[[-2.66 -2.48 -1.29  2.35]
 [-0.02 -0.01  1.34  0.01]
 [ 2.62  2.00  1.30 -1.50]
 [ 0.27  0.00  1.04 -0.52]
 [-0.18 -0.73 -0.05  0.32]
 [-2.09 -1.63 -1.27  1.94]
 [ 3.50  1.77  2.49 -2.14]
 [-0.32  0.07 -0.84 -0.32]
 [ 7.83  6.31  2.17 -5.43]
 [-3.71 -3.53 -1.94  3.02]
 [ 1.18  0.91  1.86 -1.18]]
|
[[-1.29  2.35 -2.66 -2.48]
 [ 1.34  0.01 -0.02 -0.01]
 [ 1.30 -1.50  2.62  2.00]
 [ 1.04 -0.52  0.27  0.00]
 [-0.05  0.32 -0.18 -0.73]
 [-1.27  1.94 -2.09 -1.63]
 [ 2.49 -2.14  3.50  1.77]
 [-0.84 -0.32 -0.32  0.07]
 [ 2.17 -5.43  7.83  6.31]
 [-1.94  3.02 -3.71 -3.53]
 [ 1.86 -1.18  1.18  0.91]]

[[ 1.17  5.27 -2.64  4.12 -0.72 -2.41 -1.11 -0.74 -2.49  5.33  1.75  4.18
   3.46]
 [ 0.77  3.53 -1.65  2.71 -0.44 -1.53 -0.80 -0.61 -1.64  3.39  1.22  2.72
   2.31]
 [-1.15 -5.37  2.33 -4.11  0.71  2.02  0.93  0.72  2.22 -5.45 -1.83 -4.23
  -3.53]
 [ 1.24  5.52 -2.86  4.34 -0.88 -2.63 -1.29 -0.84 -2.72  5.61  1.86  4.34
   3.72]
 [-1.17 -5.85  2.74 -4.63  0.88  2.44  1.05  0.69  2.81 -5.89 -1.94 -4.42
  -3.93]
 [ 1.01  4.61 -2.03  3.57 -0.65 -1.77 -0.88 -0.66 -2.16  4.58  1.51  3.51
   3.12]]
|
[[ 4.18  3.46  1.17  5.27 -2.64  4.12 -0.72 -2.41 -1.11 -0.74 -2.49  5.33
   1.75]
 [ 2.72  2.31  0.77  3.53 -1.65  2.71 -0.44 -1.53 -0.80 -0.61 -1.64  3.39
   1.22]
 [-4.23 -3.53 -1.15 -5.37  2.33 -4.11  0.71  2.02  0.93  0.72  2.22 -5.45
  -1.83]
 [ 4.34  3.72  1.24  5.52 -2.86  4.34 -0.88 -2.63 -1.29 -0.84 -2.72  5.61
   1.86]
 [-4.42 -3.93 -1.17 -5.85  2.74 -4.63  0.88  2.44  1.05  0.69  2.81 -5.89
  -1.94]
 [ 3.51  3.12  1.01  4.61 -2.03  3.57 -0.65 -1.77 -0.88 -0.66 -2.16  4.58
   1.51]]

[[-0.08  2.21  0.06  0.59  0.10  0.00  0.47 -2.83 -1.53  1.31 -2.80  4.50]
 [-0.33  1.23  0.15 -0.23  0.01  0.28  0.20 -0.47 -0.29  0.57  5.63  7.17]
 [-0.31  3.74 -0.76  0.34  0.37 -0.15  0.28  2.24  1.18  1.08  0.42  2.36]
 [-0.81 -2.25 -0.21 -0.36 -0.38  0.10  0.00  0.32  2.24  0.00  2.97 -1.01]
 [-0.16  1.88 -0.34  0.24  0.48 -0.40 -0.54  0.19 -1.12 -1.94  0.51 -4.78]
 [ 0.85 -1.73 -0.48 -0.01 -0.10 -0.27 -0.09  0.09 -0.26  0.55 -1.42 -3.81]]
|
[[-2.80  4.50 -0.08  2.21  0.06  0.59  0.10  0.00  0.47 -2.83 -1.53  1.31]
 [ 5.63  7.17 -0.33  1.23  0.15 -0.23  0.01  0.28  0.20 -0.47 -0.29  0.57]
 [ 0.42  2.36 -0.31  3.74 -0.76  0.34  0.37 -0.15  0.28  2.24  1.18  1.08]
 [ 2.97 -1.01 -0.81 -2.25 -0.21 -0.36 -0.38  0.10  0.00  0.32  2.24  0.00]
 [ 0.51 -4.78 -0.16  1.88 -0.34  0.24  0.48 -0.40 -0.54  0.19 -1.12 -1.94]
 [-1.42 -3.81  0.85 -1.73 -0.48 -0.01 -0.10 -0.27 -0.09  0.09 -0.26  0.55]]

[[-0.17  0.62 -0.04 -0.17  0.10  0.54 -0.04  0.01]
 [-1.46  2.06 -0.68 -1.20 -0.19  2.06 -0.97 -0.46]
 [-0.14  0.62  0.05  0.00  0.24  0.70  0.05  0.15]
 [ 0.39 -0.27  0.24  0.34  0.10 -0.20  0.30  0.23]
 [ 3.32 -2.68  2.09  2.92  1.20 -2.65  2.45  1.61]
 [-2.26  3.06 -1.10 -1.89 -0.34  3.08 -1.51 -0.75]
 [ 0.13  0.46  0.34  0.44  0.73 -0.20 -0.24 -0.25]
 [-4.56  6.09 -2.30 -3.84 -0.77  6.04 -3.02 -1.54]
 [ 4.93 -4.13  3.05  4.32  1.75 -4.12  3.66  2.35]]
|
[[-0.04  0.01 -0.17  0.62 -0.04 -0.17  0.10  0.54]
 [-0.97 -0.46 -1.46  2.06 -0.68 -1.20 -0.19  2.06]
 [ 0.05  0.15 -0.14  0.62  0.05  0.00  0.24  0.70]
 [ 0.30  0.23  0.39 -0.27  0.24  0.34  0.10 -0.20]
 [ 2.45  1.61  3.32 -2.68  2.09  2.92  1.20 -2.65]
 [-1.51 -0.75 -2.26  3.06 -1.10 -1.89 -0.34  3.08]
 [-0.24 -0.25  0.13  0.46  0.34  0.44  0.73 -0.20]
 [-3.02 -1.54 -4.56  6.09 -2.30 -3.84 -0.77  6.04]
 [ 3.66  2.35  4.93 -4.13  3.05  4.32  1.75 -4.12]]

[[-0.50  6.11 -2.85]
 [-0.50  4.49 -1.79]
 [-2.31  5.97 -2.59]
 [-0.86  5.97 -2.85]
 [-2.31  4.49 -0.99]
 [-2.31  5.67 -2.46]
 [-2.31  5.97 -2.19]
 [-0.50  5.67 -2.59]
 [-2.31  5.97 -2.32]
 [-2.31  4.34 -1.13]
 [-2.49  4.49 -1.39]
 [-2.67  5.82 -2.46]]
|
[[ 6.11 -2.85 -0.50]
 [ 4.49 -1.79 -0.50]
 [ 5.97 -2.59 -2.31]
 [ 5.97 -2.85 -0.86]
 [ 4.49 -0.99 -2.31]
 [ 5.67 -2.46 -2.31]
 [ 5.97 -2.19 -2.31]
 [ 5.67 -2.59 -0.50]
 [ 5.97 -2.32 -2.31]
 [ 4.34 -1.13 -2.31]
 [ 4.49 -1.39 -2.49]
 [ 5.82 -2.46 -2.67]]

[[-4.80  0.89  4.79  0.81  0.25 -0.96 -0.31  1.21 -1.98 -1.50  5.72  1.49
  -3.71]
 [-2.10  0.83  5.22 -0.97  0.81 -2.48  2.81  0.12 -1.08 -2.86  3.18 -2.07
  -4.08]
 [-5.53  0.14  4.22  0.31  1.65  0.21  0.67  1.65 -3.28 -2.57  4.53  0.53
  -4.09]
 [-4.86  0.82  7.12  0.47  0.92 -1.71  1.50  1.92 -0.29 -1.98  4.22  0.34
  -4.90]
 [-3.90  1.24  4.61  0.38  1.88 -1.74  3.65  1.25 -1.31 -2.61  2.83 -1.02
  -4.98]]
|
[[ 1.49 -3.71 -4.80  0.89  4.79  0.81  0.25 -0.96 -0.31  1.21 -1.98 -1.50
   5.72]
 [-2.07 -4.08 -2.10  0.83  5.22 -0.97  0.81 -2.48  2.81  0.12 -1.08 -2.86
   3.18]
 [ 0.53 -4.09 -5.53  0.14  4.22  0.31  1.65  0.21  0.67  1.65 -3.28 -2.57
   4.53]
 [ 0.34 -4.90 -4.86  0.82  7.12  0.47  0.92 -1.71  1.50  1.92 -0.29 -1.98
   4.22]
 [-1.02 -4.98 -3.90  1.24  4.61  0.38  1.88 -1.74  3.65  1.25 -1.31 -2.61
   2.83]]
